Each row has a name. Each piece below is followed by the name of the row it came from, unless a question asks for something else. Each question is about the rows just above it. Places in a row count from 1.

[143 145 122 106 113]  k372
[182 133 109 137 107]  k656
[ 79 120 118  86  78]  k411
[107 166 145 103  81]  k750
[120 151 156 176 142]  k696
[120  83  78 113 166]  k987
Where does [109 137] start? Give its row and place. -> k656, 3
Where does [107 166 145] start? Give its row and place. -> k750, 1

[176  99 123 133 161 109  83 175 132 122 104 132 168 105 107 130 149 116
 135 111 101 172 119 122 131 130 130] = k48
[102 112 133 159 111  80 174 133 118 113 138 167 103 111 133 146 120 136
 107 100 172 110 118 132 133 133 107] = k803
[168 137 120 112 132 166 107 104 136 148 117 137 114  96 172 112 122 132
 131 131 109 115 181 111 131 100 150] = k750
[ 84 169 128 120 110 129 167 104 106 129 151 121 137 112  99 178 111 124
 130 133 128 107 107 173 107 133 103] = k761
[131 163 114  83 178 134 125 108 134 165 103 111 137 145 120 140 114 101
 176 112 124 130 132 125 107 117 175] = k131
[160 111  91 184 143 121 109 134 165 104 104 132 146 122 137 110 100 172
 111 122 132 133 135 107 118 172 108] = k272
[115  83 173 124 111 111 131 168 103 111 134 147 119 138 114  94 172 108
 120 130 132 130 107 121 176 112 132] = k854
Which row holds this, read backwards? [131 131 132 122 112 172  96 114 137 117] -> k750
[ 94 172 108 120 130 132 130 107] begins in row and place -> k854, 16
Which row holds this, read backwards? [112 172] -> k750

[ 89 127 127 126 142 112 127 115 131 101 138 105 117 142 131 110 139 123
 134 127 125 158 110 120 124 131 105 108 128  77 157 116 145 122 105 130
 124 128 130 139 136  87 123  70 108 117 128 159 153 105 132 129 143 168
 127 126 135 142 134 163 125] : k987
[132 113 125 110 135 112 130 122 115 102 138 127 117 129  97 138 123 143
 137 135 121 157 100 134  94 159 116 119 170 132 114 116 143 118 108 126
 127 120 138 114 153 138  95  95  80 137 135 148 139 115 141 144 116 153
 138 153 150 142 180 147 130] : k854
[142 106 125 100 135 123 129 131 134 104 138 130 121 123  93 135 122 134
 137 130 122 146 105 140  91 150 118 113 176 136 112 119 141 106 110 131
 124 118 133 112 161 140  88 104  82 141 136 146 138 120 146 142 116 148
 139 151 146 142 181 146 131] : k803
[ 93 114 132 108 139 143 128 128 134 100 145 112 124 140 126 113 147 130
 137 122 129 142 107 129 120 125  93 102 136  79 146  98 146 101  93 138
 143 125 133 144 143  89 116  72 101 117 123 161 163 114 141 135 163 158
 115 128 138 160 134 157 118] : k656
[105 130 124 129 130 139 136  87 123 104 145 118 121 138 122 114 146 123
 138 122 128 140 111 136 115 130  93 106 144  77 149 101 142 101  93 139
 141 128 130 141 150  87 109  79  94 120 123 161 161 120 145 129 162 149
 118 128 135 160 134 161 118] : k48
Which row holds [161 161 123] read backwards? -> k48
[105 130 124 128 130 139 136  87 123] begins in row and place -> k987, 35

[123 152 152 144  96  85 118] = k656
[151 132  82  90 113 137 138] = k131
[125 164 128  99 127 100 154] = k761
[160 150 150 159 112 133 139] = k803
[133 160 150 150 159 112 150] = k750
[134 139  84 124 104 145 179] = k696
Where does [150 150 159 112 133 139] start? Give its row and place. -> k803, 2
Shift each entry of [ 90 113] by -1 times 1: -> [ 89 112]
[113 137] with +1 step of 1 on every entry: -> [114 138]
Shift each entry of [132  82  90 113] by -1 times 1: -> [131  81  89 112]
Where does [160 150 150 159 112 133] start? Give its row and place. -> k803, 1
Which row holds [112 159 150 150 160 133] read backwards? -> k750

[163  74  89  77 180 142 110 101 172 113] -> k656
[ 89  77 109 139  92 129  96  67 138 123] -> k987
[149  84 105 109 142 180 110  78 117  84] -> k48
[165  94  89  69 104 143  96  96 165 136] -> k272
[188 120 117  89  92 129  96  67 136 123] -> k750
Where does [ 89  77 180 142] start? Give its row and place. -> k656, 3
Which row holds [110 180 142] read backwards? -> k48

[124  74 144 160] = k803
[143 160 103  91] = k48
[124  74 144 163] = k987
[123  73 148 159] = k656
Row and place where [144 160] starts: -> k803, 3
asked: [124  74 144 160] -> k803
Shift each entry of [ 74 144] by +1 times 1: -> [ 75 145]
Which row holds [148  73 123] read backwards? -> k656
[160] with +1 step of 1 on every entry: -> [161]
Which row holds [160 144  74] read backwards? -> k803
asked: [124  74 144 163] -> k987

[130 144 119 124] = k803
[116  86 128 141] = k372
[116 154 143 109] = k131
[129 141 119 124] = k987
[139  86 128 141] = k272
asked: [139  86 128 141] -> k272
Move every entry of [139  86] by +1 step of 1. -> [140  87]
Which row holds [119 141 129] read backwards? -> k987
Which row holds [124 119 141] read backwards? -> k987

[134 147 128 121 134 125] : k131
[ 80  78 142 121 123 128] : k987
[ 78 144 121 145 125 122] : k48
[ 78 142 121] begins in row and place -> k987, 2
Which row holds this, read backwards? [123 121 142] -> k987

[111 175 118 159 106 152 133 143 142 130 127 109 139 116 139 146 119 171
 109 103 105 146 147 124 111 155 124 140 112 158 139 157 112 112 139 130
 119 138 128 128 131 136 131 121 114 106 138 105 152]  k750
[135  90 130 117 163 124 121 104 112 144 154 166 145 118 110 131 166  99
 117 128 116 128 124 100 152 121 141 109 139 114  89 118 163 120 128 124
 138 110 130 128 157 124 117 139 163 104  90 117 124]  k656
[102 105 118 143 102 153 148 124 134 158 144 119 154 133 139 152 137 126
 127  98 107 123 134 122 100 133 149 142 115 145 129 146 112 112 117 132
 109 125 149 125 152 135 134 111 125 112 126 106 155]  k803
[135  90 146 117 163 124 121 104 112 144 154 166 145 118 110 131 166  99
 117 128 116 128 124 100 152 121 141 109 139 114  89 118 163 120 128 124
 138 110 130 128 157 124 117 145 163 104  90 117 124]  k372
Where does [103 105] start? Give its row and place. -> k750, 20
asked: [111 175 118 159 106 152 133 143 142 130 127 109 139 116 139 146 119 171
 109 103 105 146 147 124 111 155 124 140 112 158 139 157 112 112 139 130
 119 138 128 128 131 136 131 121 114 106 138 105 152] -> k750
Row and place where [152 137 126 127] starts: -> k803, 16

[130 129 132  82 101 129]  k750
[114 133 105 149 143 139]  k761
[133 121 122  87 113 134]  k131
[118 123 103 128 156  96]  k411
[134 113 104 148 136 148]  k48
[135 150 116 160 115 160]  k696
[139 132  93 163 110 145]  k987
[117 117  68 134 113 140]  k854
[ 92 150 125 140 122 124]  k803
[134 113 126 124 102 139]  k656
[111 146 113 128 127 109]  k372
[133 106 155  97 117 102]  k272
asked: [134 113 126 124 102 139] -> k656
[117  68 134 113] with +1 step of 1 on every entry: -> [118  69 135 114]
Move every entry of [101] by -1 step of 1. -> [100]
Which row holds this, read backwards? [113 146 111] -> k372
Move every entry of [121 122  87] by +1 step of 1. -> [122 123  88]

[105 144 101 117  86 113 127 132 128 154 125] = k131
[144 101 117  87 113 127 132 128 100 135  92] = k750
[104 142 144 153 135 101 148 139  99 116 120] = k761
[110 144 151 132 103  86 162 103 104 131 129] = k987
Which row holds [116  99 139 148 101] read backwards? -> k761
Which row holds this, read backwards? [132 127 113  87 117 101] -> k750
Where does [144 101 117  86 113 127 132 128] start? Give its row and place. -> k131, 2
asked: [105 144 101 117  86 113 127 132 128 154 125] -> k131
[135 100 128 132 127] is which row, read backwards? -> k750
Shift each entry of [139  99 116] by -1 times 1: -> [138  98 115]

[120 112 129 104 135 131  93 135 137 138 166 142 127 133 117 129 135 105
 142 142 117  91  79 143 166 153 123 124 101 109 141 137 121] -> k761
[154 139  86 114 130 105 128 143 121 156 142 166 164 117 118 117  90 110
 140 140 143 109 137  90 138 129 150 157 121 133 141  98  98] -> k48
[111 116 120 138 130 136 167 104 140 105 122 110 115 167 107 148 104 120
 127 113 156 181 160 127  78 110 151 121 130 148 122 142 128] -> k656
[130 169 130 102 113 142  72 123 119 148 101 134 132  66 138 127 145 152
 128 145 121 127  98 118 148 123 135 140 134 138 109  88 106] -> k987
[137  97  92  96 117 148 100 151 120 107 136 136 135 116 147  69 130 156
 145 134 138 121 111 139 131 150 117 144 137 117 143  87 110] -> k131
[130 122 153 164 138 101 137 119 124 175  98 106 137 147 111 164 133 112
 113 133 143 100 150 111 146  98 164 161 120 110 135 129 165] -> k750
[157 128 125 104 145 150 113 123 127 102 146 146 128 133 128 103 143 150
 116 106 116 138  88 159 177 152 104 101 143  96 165 137 125] -> k411
[104 140 157 131 124 152 120 112 130 104 135 131  93 135 121 157 132 129
 121 110 115 179 136 149  97 112 120  87 141 164 100 185 143] -> k272
[120 112 130 104 135 131  93 135] begins in row and place -> k272, 7
Row and place where [166 142] starts: -> k761, 11
Where does [127 102 146 146 128 133 128] start? Give its row and place. -> k411, 9
[ 91  79 143] begins in row and place -> k761, 22

[129 127 131 128 126 129  97  83  95 126 151 154 126 129 127 105 128 141
 128] : k272
[134 130 127 131 131 134 130 154 127 122 130 117 130 134 132 135 128 135
 125] : k987
[123 121 123 130 120 124 107  92 106 132 142 142 123 125 123 112 130 131
 127] : k696
[131 127 123 127 129 129 146 165 146 127 122  96 127 131 129 139 128 124
 125] : k750
[131 127 128 124 128 130 125 124 125 132 127 122 128 130 130 132 127 128
 125] : k803
[129 127 131 128 126 129  97  83  95 126 151 154 127 129 127 105 128 141
 128] : k656
[ 97 129 129 128  95  83 131 126 127 126 126 137 128 123 126 125 129 122
 128] : k761
[131 128 121 129 129 131  92 146  91 131 159 115 128 131 130 118 130 147
 131] : k131
[ 97  83  95 126 150 119 151 109 151 130 111 149 129 118 124 132 129 122
 132] : k411
[134 131 127 131 131 134 130 154 127 122 130 117 130 134 132 135 128 135
 134] : k854
Shift each entry of [118 130] by -1 times 1: -> [117 129]
[123 127 131] is which row, read backwards? -> k750
[128 124 125] begins in row and place -> k750, 17
asked: [129 127 131 128 126 129  97  83  95 126 151 154 126 129 127 105 128 141
 128] -> k272
[125 135] is which row, read backwards? -> k987
asked: [129 127 131 128 126 129  97  83  95 126 151 154 127 129 127 105 128 141
 128] -> k656

[104  98 118 136 156 134 137 131 118 148  86  86 167 101 105 101 134  84
 162  81 112  96  98 124 126  99 106 152 124 151 133 113  85 108 150  91
 139] : k761
[ 86  86 167 102 105 101 134  84 162  81 111 111 111 113 113 115 114 109
 113 158 112 108 111 109 107 113 107 114 110 109 115 112 111 110 112 114
 109] : k411
[113 108 111 111 110 114 108 113 108 112 111 111 111 113 113 115 114 109
 113 112 112 108 111 109 107 113 107 114 110 109 115  85 139 108  91 150
 113] : k854
[113 115 114 109 113 112 112 108 111 109 107 113] begins in row and place -> k854, 15
Where does [113  85 108 150  91 139] start? Give its row and place. -> k761, 32
[ 86  86 167 101 105 101 134] begins in row and place -> k761, 11
[ 81 162  84 134 101 105 101 167  86  86] is which row, read backwards? -> k761

